cols: N X Y Z
bef: [28.2 60.0 26.6 27.4]
sab: [26.6 15.4 50.8  9.6]
kopi: [-27.0  23.1  65.4  -1.8]
situ: [-25.2  31.4  30.0  70.0]
Bab: [ 55.3 -42.2 -35.6   9.6]
firot: [-76.9  -4.9  66.1   4.5]
Sefad: [ 82.8   4.7 -17.8   6.8]
Vit: [-12.6  15.6 -21.0  68.8]
col: [ 15.4  23.1  31.4 -42.2  -4.9   4.7  15.6] => X
col: [-76.9  82.8] => N

cols: U L F T
Sule: [ 19.3 -32.8 -12.0   5.2]
vizo: [-18.3  64.1  45.3  24.8]
bulos: [-24.3  61.5   7.9  33.0]
netid: [ 37.4 -74.4 -45.6  22.6]
mukud: [-41.7  12.0   3.9  20.4]
makim: [-22.8  75.1   3.6  10.5]
Pite: [-42.1  80.6  -1.7  11.9]
nomor: [ 30.1  33.1 -21.9  34.4]
voru: [-54.3  73.7  30.6   0.2]
bove: [ 12.6  -4.2 -22.1  24.2]
pena: [ 12.0 -41.7   3.9 -62.0]
gube: [  7.7 -21.2   4.5 -21.3]
q: [ 12.0 -41.7   3.9] => pena
col: [-18.3 -24.3] => U

cols: J E R G D H K
Gogaf: [ 9.1 41.2  5.5 22.5 40.8 22.4 42.3]
lig: [-31.4  26.2 -17.8  -1.3 -23.4 -23.3  27.0]
Zupel: [ 26.2 -31.4 -50.7 -42.2  67.7   6.3  78.0]
Dov: [ -1.2 -23.4  -1.5  33.5  52.4  66.0  34.6]
Gavuf: [  9.7  48.8 -36.8  30.5  53.7  40.5  27.3]
col: [-31.4  26.2  -1.2   9.7] => J
col: [42.3 27.0 78.0 34.6] => K
q: [ -1.3 -23.4] => lig
q: [-31.4  26.2] => lig

cols: C V B Q S
sokel: [-55.9  -2.0  -6.3  25.4 -10.7]
ruvi: [ 25.4  -6.3  -2.0 -55.9 -68.5]
soti: [ 82.4 -42.0  18.6  -3.7   3.7]
col: [-2.0 -6.3] => V
col: [25.4 82.4] => C
col: [ 25.4 -55.9] => Q
q: [ -6.3  -2.0 -55.9] => ruvi
col: [-55.9  25.4] => C
q: [ 25.4  -6.3  -2.0 -55.9] => ruvi
q: [ 82.4 -42.0  18.6  -3.7] => soti

cols: vamu Fip bemis rap nito tik Dinu
rez: [ -2.6   0.1 -58.8 -18.2 -51.5  32.2  -6.8]
rusa: [12.2 10.6  3.5 -9.4 17.6 -4.5  8.6]
ral: [ 13.6 -24.4 -12.0  -3.3 -38.1 -38.2  25.6]
Fevar: [ -2.6  17.3 -58.8 -18.2 -51.5  32.2  -6.8]
tar: [ 13.6 -24.4 -12.0  -3.3 -38.1  13.6 -21.9]
Lebo: [ -3.3 -38.0  15.6 -17.8 -50.8  47.8 -14.1]
tose: [-12.0  -3.3 -38.2   1.1  13.1  -7.2   4.7]
q: [ 13.6 -24.4 -12.0  -3.3 -38.1 -38.2  25.6] => ral
q: [  0.1 -58.8 -18.2] => rez

cols: rif Kuvi Fasa Mipu Kor fogev parep Bofik
tidi: [-56.5 -56.2  70.4  24.6 -54.6 -15.6 -49.5 -30.0]
Div: [-70.5 -69.6 -72.4  11.5 -52.4 -25.4 -36.7 -45.4]
tageg: [ 53.1  67.0 -66.1 -32.2  60.9  24.7 -36.7 -45.4]
govip: [ 55.8  73.8 -67.4 -26.3  51.6  31.1  44.3  52.6]
zopo: [ 44.5  52.6 -66.1 -32.2  60.9  24.7  44.4  45.5]
col: [24.6 11.5] => Mipu
col: [-72.4 -66.1 -67.4 -66.1] => Fasa
q: [44.3 52.6] => govip
col: [-67.4 -66.1] => Fasa
col: [-69.6  67.0  73.8  52.6] => Kuvi

cols: W P A M
Meze: [-11.6  -0.2  -6.1   9.1]
Tupi: [-39.2  -8.4 -47.4  36.9]
puf: [-39.2  -8.4 -47.4  -4.2]
tager: [-4.5  2.1 19.1 54.0]
nibo: [-57.9  26.7  12.6   2.0]
rivos: [-9.3 36.0 11.1 22.9]
kulab: [-17.1   6.7  27.0  12.0]
kobet: [ 28.4 -57.7  -8.1 -59.4]
Zonas: [ 40.1 -30.8  14.4  -0.5]
bar: [-57.9  33.7  12.6   2.0]
git: [ 42.1 -66.6 -13.1 -29.9]
bira: [ 28.4  24.9  -8.1 -59.4]
col: [-17.1  28.4  40.1 -57.9] => W
col: [-59.4  -0.5] => M

cols: kolu bezif nezak siza zod
repib: [ 49.5  67.6  80.7  15.8 -76.6]
Gogu: [-35.2 -25.1 -33.6 -19.2   5.4]
boz: [ 49.5  67.6 -23.2   5.2  76.6]
nek: [-16.4  -2.8  -8.5  27.4  25.7]
fezor: [-16.5 -33.1 -39.5 -11.4  67.5]
kav: [22.6 17.8 24.5  1.7 18.5]
Dabev: [ 5.2 -8.2  3.7 11.5 55.4]
Bos: [27.2 33.7 32.6  1.0 41.2]
Bem: [-16.4  -2.8  -8.5  27.4  37.6]
Sisi: [-22.6 -21.4  -9.3  -6.4  30.4]
nopi: [-75.7 -70.0 -77.2 -17.8  -6.2]
Zav: [-75.7 -70.0 -77.2 -17.8 -45.6]
col: [ 49.5 -16.4 -16.5] => kolu
q: [80.7 15.8] => repib

cols: boze kes Dakul dudil siz Gop
maviv: [-14.3  30.8 -36.0   2.9   1.4 -15.1]
Fifo: [ -3.4  24.7   1.7 -32.5  30.4 -26.0]
rudeb: [-36.4  19.1 -22.5   9.7   7.0   0.9]
nadas: [ 4.3 -2.4 -5.4 -5.2 24.6 11.1]
fub: [30.5  7.9 12.4 -8.9 -6.0 14.1]
bere: [  7.9 -13.0   7.6 -16.1 -36.4 -12.5]
Vasi: [  3.0   4.3 -33.4 -58.2 -25.6 -39.9]
fepo: [-29.9 -39.4  -3.7 -36.4  19.4  26.2]
rav: [ 70.5  44.0  36.8 -35.6 -30.3  -8.7]
Fuve: [ 25.1  -9.8  30.9  14.6  29.3 -13.5]
med: [37.0 15.8 46.5  6.9 -3.2 24.7]
koma: [ -3.4  42.1 -12.7  14.0 -38.2  16.2]
col: [  7.9 -13.0] => kes
q: [-13.0   7.6 -16.1] => bere
col: [  4.3  30.5   7.9   3.0 -29.9  70.5  25.1  37.0  -3.4] => boze
q: [-36.4  19.4] => fepo
q: [-3.2 24.7] => med
q: [-14.3  30.8 -36.0   2.9   1.4] => maviv
q: [ 29.3 -13.5] => Fuve

cols: boro mez rinom fiv tez pidin
zef: [-11.6  -1.5  -2.6  -3.6 -11.4   6.6]
Pinal: [-25.0 -14.8  18.1   5.9  42.8 -14.3]
lovag: [ 58.5   5.3  14.2  15.3  45.9 -12.7]
Vuzal: [-21.0   9.2  -7.6  -3.9 -11.5  -5.5]
vego: [-21.0  -0.6 -10.1  -8.7 -29.8  14.8]
sobe: [-25.0 -14.8  18.1   5.9  42.8 -52.8]
negu: [-77.8 -20.8   9.2  -7.6  11.6 -49.7]
col: [-14.8   5.3   9.2  -0.6 -14.8 -20.8] => mez
col: [ -1.5 -14.8   5.3   9.2  -0.6 -14.8] => mez
q: [-20.8   9.2  -7.6] => negu
q: [-11.6  -1.5  -2.6  -3.6] => zef
q: [-21.0   9.2  -7.6  -3.9] => Vuzal
col: [ -5.5  14.8 -52.8 -49.7] => pidin

